Families of rows that turns and mirrors carry onto each other, the same ones carrying the whole set onto itself: the rest of each named row's family, in list order
12 families of 3 rows
k743: [-29 -20 -33   2  22 -15   8  45   7  -4]
k760: [-24 -13 -21 -15  33  -6  -1  47  10   1]
k899: [ 13 -33 -29  21   3   8 -24  22 -18  15]
k484: [ 15 -15 -35  30 -14  14 -16  19  -9   4]
k57: [ 32 -12   3 -15  -5 -26   6   1  20 -18]
k97: [ 34  13   8 -10 -14 -17   1  14  17   4]
k166: [  7 -12 -25  27 -17   1 -22  18 -18  15]
k519: [ 14 -18 -27  34  -6   1 -12  15 -19  15]
k429: [-16 -21 -17 -15  36  -3  -2  45  23  -9]
k670: [-21 -14 -33  -2  26  -6 -21  44  24  -7]
k602: [ 16 -28 -36  18 -14  22  -2  17  -8   5]
k864: [ 37  10   1 -18   2 -17  16   2   8  -3]
k510: [ 34   2  10 -14 -13 -26   2  11   5  -1]
k416: [ 16   1   7 -24   0 -17   1   2  29 -15]
k739: [-12  -2 -34 -24  37 -11   4  41  18  -9]
k242: [-14 -23 -18  -6  36 -10   1  50  14 -16]
k611: [-21   2 -20 -22  31  -4   3  42  16 -14]
k41: [  4 -33 -39  14  -6  10 -24  19 -12  16]
k764: [-12 -15 -26 -24  18 -10   8  52  30   1]
k812: [-24  -9 -17   6  31 -10   9  41  12 -17]
k373: [ 20 -27 -37  12 -13   7 -14  19 -22  14]
k751: [-20 -24 -23 -19  32  -9 -15  43  11 -13]
k783: [ 25 -13 -34  22 -10  -5  -7  14 -20  22]
k711: [ 19 -21 -36  13 -20   9 -26  26 -15  12]
k30: [ 15 -19 -38  29 -15   1 -22  25  -8   7]
k656: [ 16 -23 -42  16  -1  -5 -27  27 -25  -6]
k439: [ 34   5   5 -27  -4  -6  17  16  20  -3]
k667: [ 30   3  15 -24   0 -21   0   7  13 -10]
k131: [ 34  -1  -3 -22  -1 -19  16  -2  19  -3]
k22: [23 11 14 -6  2 -6  2 -5  9 10]
k689: [-29  -6 -30  -7  26  -7  -3  45  18  -5]
k665: [ 26 -21 -23  13 -17  14  -7  18 -25  -1]
k468: [ 33   3  11 -31   9 -10   8  20  14  -7]
k50: [ 26  12   4 -25   1 -28   1   2  10  -2]
k640: [-18 -20 -35 -10  34 -12 -11  41  21 -19]
k555: [ 27   8  -1 -33  -6 -13  16  10  10   4]

The rest of the family of k555: k166, k751
The rest of the family of k41: k510, k611
The rest of the family of k602: k57, k812
The rest of the family of k242: k484, k131
The rest of the family of k656: k764, k22
The rest of the family of k711: k760, k50
The rest of the family of k783: k670, k468
The rest of the family of k689: k373, k667

Families of rows that turns and mirrors carry onto each other, the same ones carrying the whole set onto itself: the rest of each named row's family, in list order
3 families of 6 rows
k446: [ 14 -22   7  -3 -19  23   0   4  47 -23 -48  14 -21   3   3  27  -7  20
 -12 -13  27  15  -4   6 -29  15  -9 -12  19 -52  11   8 -18 -16  59]
k842: [-15   4 -37  -8 -28  44 -25   8  25 -15   8  30  19  20 -10   6 -26 -15
  16 -16  -6  18 -47  15  12  13   8   2  27 -10 -14  22 -12 -13  49]
k971: [ -9 -12  11  20 -35 -10 -13 -21   5 -13 -31  -6  34  22  26  14 -13  32
  -2  -1  30   6 -28  17  23  21 -20   4 -24 -37   5   8 -14 -19  21]
k73: [ 23 -42 -18 -27  -4  -9  10   7  42 -22  11  -9  31  20  -7 -22 -43   3
  -6 -26   3   5 -29   2  -7  10 -11 -10 -18 -12 -15  41  -9   4   2]
k93: [-27  -8   2  10 -45   0 -10  -8  16   1 -27  -6  33  15  18  22   0  27
  -7  -5  21   9 -25   8  18  18 -25   7 -31 -19   4  -3   4 -24  30]
k299: [ 23 -33 -24 -32   8  -3  24  11  34 -31   2  -1  34  29  -5 -28 -35  -1
   1 -11   1   2 -11 -16  -8  19 -23  -8 -11 -12 -12  33 -14   8   3]
k858: [ 19 -28   4  -7 -16  13   2   2  54 -28 -45  22 -17  -8  12  34 -13  29
 -19  -2   6  15 -20  10 -32   2  10 -17  19 -43  -2  12 -25 -14  58]
k344: [ 21  -4   2  -5  22  37   5  31  21   5 -12   1 -34  25  21  16 -14   5
 -21   2  17   0 -14   8 -17   2  29   7 -12  20   1  26  -5 -26   1]
k101: [-18  17 -35 -16 -27  36 -22   0  34 -13   6  25  25  21 -12  13 -18 -15
  24 -15  -7  21 -29   0   9  18 -13  13  24  -1 -30  17 -15 -15  39]
k471: [ 25 -40 -14 -30  10   2  14  -3  39 -15  -5  12  22  19 -15 -24 -33  -3
  11 -15  18 -13 -18  -8   1  22 -24  -7   0 -17 -22  46  -7   8  -2]
k619: [ 25   5  11  -5  18  37   2  30  11   8 -25 -10 -37  31  27  21 -16   2
 -22 -11  18   3  -1  19 -20  18   2  11   6  10   0  18 -10 -21   2]
k949: [ 13  14   0  -5  26  38  -2  11   6  11 -13   0 -32  25  33  33 -15   4
 -13   8  12  -7  -7  17  -1  17   5  21  -9  15  -5  18 -23  -3  -1]
k269: [-12  22 -10   2 -22  44 -33  -7  26 -18  -3  21  18  27  -5  10 -20 -16
  35 -21  12   5 -42  10  22  27  -5  14  28   0 -32  20 -17 -10  34]
k662: [ -6  -3  -6  18  -4  29  -6  28  29 -59 -52   5 -12  31  20  -5 -35   3
  -9 -20 -23  16 -40  -4   1   8  -7 -28 -28  18 -24  23 -50  17  21]
k46: [ -1  10   5   6   6  18  -6  25  23 -62 -46  -2  -2  44  21  -9 -17   5
 -18 -12 -20   6 -28   9  -9  23 -16 -25 -17  15 -14  13 -52  22  19]
k646: [ -3   0  -1   5   7  17  -8   0  27 -55 -59   7   1  32  12  -3 -14  14
 -12  -4  -8  -5 -27  -1   5  15 -21 -24 -30  13 -23  23 -59  33  26]
k789: [ 24  -7  -3  -7   3  13  -6 -11  41 -28 -33  25 -21  -5  12  28 -19  17
  -5  -3  24   5   0   9 -30  12  -2  -8  27 -62   4  22 -28 -10  49]
k205: [-16 -16  -2  17 -39  11  -6 -13   2  -4 -27   2  41  21  32  36 -21  32
 -11 -13  15  15 -30  12  12   4  -6   3 -34 -17   8   3   5 -27  24]

The rest of the family of k471: k971, k949, k269, k646, k789
The rest of the family of k619: k446, k93, k299, k101, k46

